Turns, then the turns between two rows, first turn first; the first pair answered
rugol (before |-> after):
[ 12  13  15 -17   7   7 -45  35   4  16  33   0 -15 -19 -17 -26] |-> [ -3 -23  19  31 -11  13 -33  30  24  -2  21 -22 -10 -22 -23 -11]
[  2  20   0 -10 -10   1  -9 -18 -23   9 -21  -4  52  26 -21  15] |-> [  5  32   0 -31  -2  -1 -29  -2 -23  19 -12  -6  39  12 -26  10]
[  4   3 -14   0  -1  -1  14  -2   6  -4   5  16 -24 -10  23  -5] |-> [  3   1 -14  -1  -1  -2  11   0   8  -4   8  15 -27 -13  21  -6]
[  8  23  10 -43  17  -5 -30  20  -4  11  38   4  -1  -2 -11  -8] |-> [-11 -11  16  -7   4  -4 -32  30  22  -3  37 -26  -6 -19 -24   6]
galiv (before |-> after):
[ 10   9  -5  21  -4   1  28 -23  -7   2 -30  17  15  17  22  -5] |-> [  9  17   0   9  -7  -1  -5 -13 -10  12 -27  -9  47  16 -14   5]
[ 27  15  -9 -43  36  -9 -13  -9  -2   7   9  20 -38   6  29   4] |-> [ 28  14  -1 -40  33 -12  -7 -19 -16   8  22  18 -17  35   6   7]
[  4 -10   1  11  -9   9 -22  13  10   6 -22 -20  -3 -22  -6   6] |-> [  8 -20   4  24  -9  11  14  -6   6  -7 -18   8 -23  -2  15  -6]
[ -4  39  -1 -21   4   8 -22  24  -9   9 -23  -6  13 -21   2   4] |-> [ -1  32   0  -6   5  11  21   6 -13  -6 -24  25 -15  -8  34 -11]
Vadog (before |-> after):
[ 11  34  -2 -34  12  14 -22   4   1  19 -10  -2  -5 -33  21   6] |-> [ 11  33  -9 -12   3  21   4 -21  -6  13 -33   7  22 -11  31  11]
[ 11   5  14  -4   6  -5  28 -18 -19 -10  20  19  -4  26 -10 -11] |-> [  6   6  14 -19  12  -8  -2  14  -1  -5  28   6 -36 -15  -4 -14]
[-9 -8 -5 12  0  4  7 -2 -2  9 10 -1  2 13  9 -7] |-> [-9 -7 -3  8  2  2  1  5 -2 11 17 -2 -5  9  6 -8]
tov (before |-> after):
[ 24  -2  -4   4 -15 -25 -11   0  16   0  -3  -7 -26 -18   6   7] |-> [ 25   2 -11   8 -16 -22  -9  -4  16   3 -17  -8 -13 -20  10  10]
[ -4  -4  -7  17  -1   7  21 -13   1  -3 -17   6 -14  -7  19   0] |-> [ -1   0  -8  15  -1   8  20 -19  -5   0 -20   8  -4   0  18   3]
[ 2 10 -7 -5 -2 -4 12  1 -4 -1  4 17 -9  5 11 -2] |-> [  2   7  -6  -4  -3  -5  13   3  -3  -2   4  16 -13   3  12  -2]
[ -2  22  -5  -3  -9   7  34 -25  -9   2 -26  34  20  13  31  -2] |-> [  0  23   3 -14  -5   3  35 -26 -16   1  -5  38  12  28  21 -10]
Zepa (before |-> after):
[  1 -33  19  26   1   0 -10   7  -7 -22   9 -13   6  32 -23   4] |-> [ 18   4   6  -8  13   1   4  -7 -31 -10   0  27   0  45   8 -13]
[ -3   6 -23  11  -3   4  16 -18  21 -12 -45  12   8   2  24  -9] |-> [-10  -8  -9  13  -9  -1 -10  -8  22  -7 -26 -24  37  11 -26   7]
[  4 -11  10   3  -7  -3  -1  -5  -1   2  19   0   7  10 -16  -1] |-> [  9  -1   2  -1  -2   0  13 -11  -5   0  11  21  -7   8   7  -7]
Now pairs of rows:
Each pair is two turns apart.
[  6  31 -27 -29  18   8  -8 -11 -23 -11  14   7  21  -5 -29 -11] |-> [ -7   7 -35  -4  14  14  -9   5  11 -23  -3  -2 -12 -50   2  -7]	Vadog Zepa
[-11 -13   1  17 -20  -3 -20  11  17  -3  -6 -42  21  -9 -27  16] |-> [ -2  -8   6  16 -19  -4   8 -16  -9  -6  -2 -18  37  33 -29  11]	rugol tov
[ -5  28  18  -7  16 -18  -8  23  11   2  52  12 -33  -8 -11 -17] |-> [-15  13 -12  48  -3   2  18  -3  29  -9 -23  17  -5 -28  30   0]	tov Vadog
[  2   9  -3 -22  -2  -8 -14  11  -7  12  20  -1  20  13   2  12] |-> [ 1 -6 -8  2 -5 -5 19 -6 -1 -3 10 20  5 17 32  5]	Zepa Vadog
[ -7  -8  14  -2  11  -2  19   6   4  -9  33  14 -55  11  12 -12] |-> [-14  -6   4  -2   5   1 -24  28  26   0  12 -21 -40 -31   1   4]	galiv Vadog
[ -2  -1  -7   4  -8  16  26 -14   1 -15  -5   3   4  19  -5  -6] |-> [  5  11  -5 -19   1  10  17  -7  -6  -9   9   9  -6  18  -5 -13]	tov rugol
[  9 -31  17 -20   6 -14   6  12   9 -16  41  -9  -1   8 -41 -11] |-> [  2 -27  -8  -8   6  -3 -12  29  36 -12   0 -20  -8 -45 -11  -3]	galiv tov
[-14 -20  21  29  -5  30 -11 -31  12   2   8 -21   5 -10 -10  -3] |-> [-13 -18  12  29  -3  32 -15 -26  18   4  -1 -18   3 -23  -1  -2]	tov galiv
[  1 -12   7  -3  -2  -7   5  -3  -1  -7   3   1   5  18  -9  -8] |-> [ -4 -14   1   4  -6  -5  -5   4   9  -5  -8 -11  11   4  -9  -1]	galiv rugol
[  3 -24 -17  20   3  29   2  -2  -8  -3 -14 -13  21 -29   8  -6] |-> [ 10  -6 -24   0  13  30  -3   1 -11   5 -16   0  14 -34  20 -14]	Zepa galiv
[ 13  31 -19 -22   9  11   5 -11 -16  14 -26  23  28  10   8  -2] |-> [ -3  -1 -17   1   4  11 -12  23  26  -1 -21  -3 -19 -43  15   1]	rugol Zepa
[ 10  16 -12 -21  12  -7  11   4 -12  -2  11  37 -36   1  21 -18] |-> [  8   3   6 -24   9 -15  -1  10 -14  -1  40  15 -31  16 -16 -14]	galiv tov
[-10  13  -9  11  -5   4  -2 -19 -31   4  -3  -1  20  18 -13   3] |-> [ -8  23 -18  -2  -1   6 -23  -4 -25  13 -13  -8  16  -7  -7   3]	galiv tov
[  7  14 -24  -8  -2   1  10   1   3  20 -19  16  16 -26  20 -11] |-> [  7  12 -18   0  -6   0  23 -12  -8  16 -17  15  33  -3   9  -9]	rugol Vadog
[ -2  19   9 -21  -3   3 -16   9  -1  23  -1  -6  12   4  -8  10] |-> [ -6  12  -3  -6  -5   9  -5   8  11  15 -20   0  -2 -17  17  12]	Vadog Zepa
[-33 -41  16  25   1  22  11   1   0 -19  10 -27 -15 -46  -5  12] |-> [-17  -9  17  -1   5  20  22 -32 -45  -2   9  -9  43  17 -28  11]	rugol Zepa
[ -9  -5 -11   5 -14  -2  35  -6  -5 -10 -13 -11   1 -16   9  20] |-> [ -7   1  -9  -2 -14  -3  30  -9 -16  -5  -7 -17  20   0  -8  22]	tov Zepa
[-20 -15 -17  -1  -4  -8  19   4  -5 -11 -20  18 -35   2  30  -5] |-> [-14  -8 -12 -10  -1 -10  24  -7 -18 -10 -13  25 -25  23  22  -8]	rugol Vadog
[ 20  17 -16  -8  -4   4  -4  20  12  -8  -9  37 -53 -30  41 -14] |-> [ 25  18 -14   7 -13   7  31 -21 -13 -12 -20  53 -13  20  38 -10]	Vadog tov
[  8   2  16 -14  -2  -3  12  -4 -17  -3  36   7  -3  23 -15 -12] |-> [  1  -7  18 -13  -2  -3  -7  15  -2  -2  40 -10 -14  -2 -20  -8]	tov galiv
[-13 -11 -10  34 -16   4   3  -5  14  -5 -31 -18  35  -1   1  16] |-> [ 10  38 -20 -25   5   0  -6  -5 -15  15 -23  15  32   8  13  -5]	rugol rugol
[ -2   9   3 -14  -8 -11 -14   0 -16  12  18 -10  31  15 -32   7] |-> [-17 -24   6  23 -18  -7  -5   7  13  -5   9 -24  12  -7 -26  11]	Zepa Zepa
[  4  28 -12 -19  17  -6  -7  -9 -20 -11  -6  11  -5   3   4  -6] |-> [ -6  16 -20   6  10  -3  -9  -7  -3 -16 -28   0  -1 -18  14   4]	rugol Vadog
[ -6 -13  -2 -15  12   3 -38  33  24  -1  13 -18  -5 -33  -6   2] |-> [ 12  10  -4 -27  24   4  11   1  -6  -4  17  40 -21   2  31 -21]	Zepa galiv
[ -2 -12   6   4   5  -2  -5   2  12   0  10 -15 -19  -5   4   1] |-> [ -2  -7  -5   9  -1   4  -4  -4  13   4 -16 -16   2 -10  10   9]	tov tov
[  5 -11  10   2  -1  -3   1 -10  -8   1  15 -10  18  36 -28   3] |-> [  6   3  -6 -20   7   2 -34  22   9  13  -3 -17  -3 -20  -6   4]	rugol galiv
[ -8  13  -3 -20  17  -6  14  -4  -8  -1  11   5  -2  11 -16  -6] |-> [-10  12 -13 -15  15  -1   0  11   8   1  -6  -2 -13 -21   0  -3]	Vadog tov
[  5  15 -33  -5  12  18   1 -15 -11   7  10 -14  35  47 -11  21] |-> [  4  21 -49   0  13  23  -4 -11   0  10 -14 -15  35  21   8  25]	galiv Vadog
[ -7   6 -17   4  14   9 -14   7  10   4 -50  10 -21 -53  50  21] |-> [ 10  39 -17 -34  21   4 -24   0 -17  24 -43  20   1 -28  39  15]	Zepa Zepa
[ -9   4 -16  10   6  -2  -7  10   0   8 -28 -20  42 -16   4  22] |-> [ -3   7 -18  12   9   0  23  -8 -12   0 -32  11  34   3  30  11]	galiv tov
[  3  28  -2 -12   0   3 -11   5  -9  17 -11   3  16   3  -4   3] |-> [ -1  18  -5   2  -4   5 -11   7   1  14 -23  -5  17  -8  -2   7]	rugol Vadog
[  1 -17  -1   7   4  -1  -6  23  20 -11   8  -3 -43 -29  11 -14] |-> [  3 -21   3  29  -5   3  34 -22  -3 -19   1  16  -5  26   7 -11]	tov galiv
[ -7 -36  11  29  -2   5  43 -11   7 -30   6  -2 -26  22  -4   1] |-> [ -6 -34  18  17   1  -2  34  -4   1 -27  25  -5 -28  28 -17  -1]	tov Vadog
[-12   9 -11  -2  13  14 -31 -18 -29   5  -4 -12  21  -3   4  24] |-> [ -9   8  -1 -15  17   8 -35 -16 -33   5  16 -11   9   7  -4  17]	Vadog tov
[-25 -22   9  16 -11 -11  -2  -5  13  -9   3 -32   8  -8 -23   1] |-> [-23 -29   9  24 -10 -10  23 -14  11 -17   3 -14  -9   2  -4  -7]	galiv galiv
[ 14  27  -5 -25  -3   1   1 -11 -15   9   8  18   8  13   0  -4] |-> [  1   7   5 -13 -10  -1 -13  -3  -7   7  17 -12  19  13 -32   7]	Zepa Zepa
[  1 -15  -6 -17   2   7 -40  16  -6  15 -15  -5   3 -22  -4  21] |-> [  4 -12 -11  -7  -1  11 -26  -3 -17  14 -31   4  26  -3  -2  25]	tov Vadog
[ -1  28  -5 -22  20 -13  -7   4  -9  13   9 -14 -14   9   2  -3] |-> [-11  14 -13   5  11  -5  -8   8  12   7 -16 -24 -15 -17  16   7]	Vadog rugol
[ 12  30 -10  -9  -7  10   7 -24 -16  19  -2 -10  29  17  -8  -5] |-> [ 10  28  -2 -28   2   2 -17   7  -3  19  28 -21 -10  -7 -15 -12]	Vadog tov
[  9  19  -7 -18   6  16   7 -16 -12  15 -14  19  16  11  17   1] |-> [ -9 -14  -6  18  -5  19   7  -5  17   1 -22  -1   0 -20  22  11]	galiv Zepa
[  1   9 -20  24  -6   6  42 -38 -25 -12 -67  15  54  24  20  26] |-> [ 11   7  20 -18  11 -14  49 -28 -48 -16  23  28   9  74 -16   2]	tov tov
[ -2 -13  11   5  -2   2  17   5   5  -5  23  11 -36  -3  10  -9] |-> [ -3 -12   0  20  -8   7  25  -4   9  -7  -1  14 -23  -6  22  -4]	tov rugol
[ -8 -12   8   8  -3  -3 -33  17  11   9   5 -38  18 -17 -33  14] |-> [ -6 -25  17  29  -3  -2  36 -20  -5 -13  19   9  -7  30  -4  -2]	galiv galiv
[ -1   1  22 -11   7   0 -16 -19   2   2   6   8   9   8 -19   7] |-> [  3  -1  17  -5  10   2   2 -24   6  -3   1  27 -12   4   7  -2]	Zepa Vadog
[ -6  16  13 -34 -12 -14  -2   6   0 -18  -1  45  -1  28   2 -19] |-> [-13   3  13 -23 -14 -13  -9  20  18 -26   1  36 -27   2  13 -19]	tov tov
[ 10  30 -13 -11  -1   4  -7 -12 -19  16 -33  13  45  10   6   6] |-> [ 14  32  -7 -21   4  -1  -3 -13 -26  16 -13  20  37  23  -1   1]	galiv Vadog
[-4  1 -6 18  0  7  9 -1 10  0 -6 -4  4  4  0  4] |-> [ -1  12 -10   3   3   8  -3   7   9   6  -8  -6   7  -5   2   5]	Zepa galiv
[  0  23 -20  18 -17  19   3   0  -6  19 -11  -8  34   4  13 -10] |-> [ -5  12 -19  32 -20  18  13  -3   1  11 -13  -9  26   2  17  -8]	Zepa galiv
[  2 -16  16  -1  11  -2   5  -5  -3  -8  10 -14  -4  21  -4  16] |-> [ 10   3   9 -25  16  -4  -8   1  -8   1  10  -4 -11  12   6  10]	Vadog Zepa
[  2 -26  23   0  13   0  -2   1 -12  -3  45 -14 -18  16  -9  -4] |-> [ 11 -12  17  -8  19   4  13 -13 -25   0  35  10 -17  27  10 -10]	rugol Zepa
[  2  19   0  19  15   6  -2 -23 -18  15 -15 -10  30 -11  43  13] |-> [ 11  30   6  -4  22   2  -7 -21 -32  20   2  -6  29   3  32   8]	rugol Vadog
[-13 -23  -2  15  -5   8  -9   3  16  -5 -17 -18   6 -17 -11  16] |-> [ -7 -14  -8  15  -4  11  -2 -10   6  -3 -29  -8  24  -5  -7  18]	rugol galiv
[ -8   2   9 -15 -11   0   5  13   5  -1  15   8 -11   4   5  -9] |-> [-13   0   7 -11 -14   2  -8  14  11   3  11  -8   9   0 -10   1]	Vadog Zepa
[ -2   8 -12 -10  -4   1  -1  -9  -5   6   5  -3  15   0   5   3] |-> [ -4  -1 -14   1  -4   3   7 -12   1   0   1  -1  13  -2  14   4]	Zepa tov
[ 15  30 -18 -31  11  -5 -32   6  -2  28 -32 -10  18 -24   1  -1] |-> [  9   4 -11  15  -4  -1  23 -37  -9   8 -44   7  38  19  10   3]	Zepa Vadog
[ 32  40   4 -39   3  -3 -18  -8 -29  33  24  23 -16  12  20   1] |-> [  6 -31  29  41 -24  -4  25 -24  -3  -2  37   0 -21  34   1  12]	Zepa galiv
[ -6 -32 -11  30 -17 -21   8   2   7  -6 -18 -16  10  -1  -5  23] |-> [ 14   4  -9  -9  -2 -24  23 -16 -26   2  -3  24   3  32   8   2]	Vadog Zepa
[  0 -13  -5  18   0  -4   6  -8   7  -4  -6  -4  22   9 -12   3] |-> [ 11   3  -7  -6  10  -7  11  -8  -3  -1   4  21  -5   8  10 -11]	Vadog Zepa
[ -1 -19  -7  16 -13   9   7   9   9  -8  10 -11   7  -8   2  13] |-> [  4  -7  -8   7 -12   8  15  -4  -7  -2   9  -2  25  12  -1  10]	rugol Zepa
[ -2 -14  12   7   0  -4  26  10  -1   0   3  30 -14   5  -1  -5] |-> [ -6  -6   6  -5  -1  -3  -9  30  10  10  -5   4  -6 -27 -14   4]	galiv galiv
[ -7 -10   5  13  -3   5   2  17  15  -9   5  -5 -10 -19   7   0] |-> [  2  15   1  -9   0   3 -11   8  -4   8   0  -6  26   0 -10   3]	tov Zepa
[  2  26 -19 -25  10   7 -21   8   9  22 -12  19 -12 -25  30  -5] |-> [ -7  14  -8 -22   3   2 -44  20  12  24   1 -16   8 -24  -9   8]	rugol Zepa
[ -7  -5  -7  -1  18  -2 -23  18 -21  25  -7 -13  -6   3  -8  15] |-> [ -9  -9 -15  11  19   1 -11  19 -12  20 -17  -3 -24  -8  14  12]	Zepa rugol
[  3  19  -3 -16   4   2  16 -25 -37   7  -4  13  27  36  -2   2] |-> [ -1  27 -17 -34  12   5 -27  14 -10  15 -12  -1  -8 -30  18   1]	rugol Vadog
[-10 -39   0  42  -7  11   9   1  32 -20  -9  -6 -17  -8  11  11] |-> [ -2 -20   9  21  -9   8   4 -18  -2  -5   5 -10  36  39 -30  16]	rugol Zepa
[  9  -4  -4 -11  -3  12  12 -13 -13   2   5  12  12  13  -5  -8] |-> [  8  -3 -14 -14  -3  13   1   1   0   3  -5  11  -7 -19  16  -9]	galiv galiv
[ -4  -4 -14  23 -11  14  26  -3   5   3 -16  18   6  -3  44   6] |-> [-12 -18  -1  31 -21   8   9   2   5   4  -1 -17  38  11  -4  18]	tov Zepa
[ -1  -4   4  -2  -5  -5  11  -4  -7   6   8 -12   6   5 -12 -11] |-> [ -4  -6   1   1  -3  -3   5   6   5   5   5 -15  -8 -14  -3 -12]	tov Vadog
[-23 -47   3  33   5  14  10   4  14 -22  39 -10 -49 -25 -15 -16] |-> [-23 -39   5  22   3   9 -18  12   9  -8  44 -35 -19 -21 -49  -5]	galiv galiv
[ 25  20  -6 -38  26  -3 -30  12 -46  18 -15 -11  27  20 -12 -10] |-> [  0 -29  -8  13  13   4 -34  38   9  -5 -26 -42 -20 -42  10  -1]	galiv Zepa
[ -1  32 -21 -29  16   2 -31  24  -1  22 -42  -2 -19 -32  25 -10] |-> [-24 -16 -11  42 -12   9  -4  -2  15   1 -58 -30  22  -9   1  16]	Vadog Zepa
[-19 -23  -9  46  -6  -3   3  18  23 -10 -10 -15 -36 -11   9  26] |-> [-18 -20   2  38  -9  -9 -12  14   8  -3   2 -32   4  16 -33  36]	galiv galiv
[-21 -17  13  13  -5  -2   6  -2  21 -18  -5  -2  -5   0  -1   5] |-> [-16  -1   9  -1  -6  -4  -8  -6   9  -5 -10  -6  23  11 -18  10]	rugol galiv
[ 23  39 -29   1  -6  11  37 -30 -12  -5 -35  52  32  18  47  -6] |-> [ 26  56 -11 -64   7  -8 -42  24 -12  19  23   8  23  -3 -18  -5]	Vadog galiv
[  9 -10  -2   4   5  -4 -27   9  16  14  -2 -37  14 -16 -25  20] |-> [ 15  -3  -8  14   2   1   9 -24  -4  11 -19 -12  40  20 -13  20]	rugol rugol
[  5 -18  -1  11  -2   3  11  -4   7 -15  28 -19   5   3 -28  -1] |-> [  2 -13 -15  14  -3  10  -4   5  19  -9   4 -27   8 -28 -14   5]	galiv tov
[-20 -20 -21   4 -21  34  36  -9  -8   6 -31  -5  23  -1   9   1] |-> [-14  -6 -22  -8 -18  34  37 -13 -18  12 -30   6  28   7  10  -2]	Zepa Zepa
[-25 -18  11 -14  19  -8 -30  34  17  30   5 -26  -7 -14 -35  42] |-> [-31 -33   4  26   3   3   1   8  18  19 -25 -26  23   0 -25  53]	tov rugol
[ 13  24 -22 -21   9 -16  10  18  -7  16  -5  19 -31 -18  33   0] |-> [ 11  26 -24 -22  11 -15   5  20  -5  18  -8  15 -27 -20  31   2]	Vadog rugol
[-13  -1  -8  35  -1   6  29   5   5 -16  10   5  18  -4   4   4] |-> [-10   5  -4  27   1   6  33   2  -3 -13  14   8  24   9  -2   4]	tov tov
[  0   0   7   2  -1  -9  28 -27 -28   2  13  16  14  35  -4   0] |-> [ -4  -6   8 -11   9 -13   6  12  -2  -1  34  10 -46 -15  12  -8]	Vadog Zepa
[  3  13   8  -4  -2   0   8  -9 -14   4  14   7  -4  21  -5  -3] |-> [ -1   5   8   8  -4   1  18  -8  -5  -4   7  10 -17  12  11  -3]	Zepa rugol
[  9   7 -13  -8 -13  10 -13  27  -5  22 -33 -10  17 -30  10  16] |-> [ 17   3   9  -9  -8  -1  38   0 -30   9   7  27  -1  30  10  -4]	galiv Vadog
[  8 -13  14  -2   6   2   7   8 -15  -8  13  10 -20   8  -6 -11] |-> [  3 -19  15   4   0   4  -7  11 -12  -6  10  -9  -4   6 -24   0]	galiv rugol
[  8  21  -2  -2   9   6  24 -25 -19   3  -7  28   8  13  13  -3] |-> [  7   9  10 -10  12   0  23 -13 -11  -3  21  29 -24   8  10 -12]	tov tov
[ 10  14 -20 -12  -1   3   2 -10 -10   7 -33   6  23 -10   9   2] |-> [ 16  19  -7 -37   8  -5  -7   1 -17  12   1   6   5   1 -10  -6]	tov Vadog
[-14 -24   9  15   5   1  10  16  22 -16  14  11 -60 -15  20 -14] |-> [  4  11   2 -25  19  -1  10   5  -6  -3  13  40 -49   4  29 -24]	Zepa Zepa
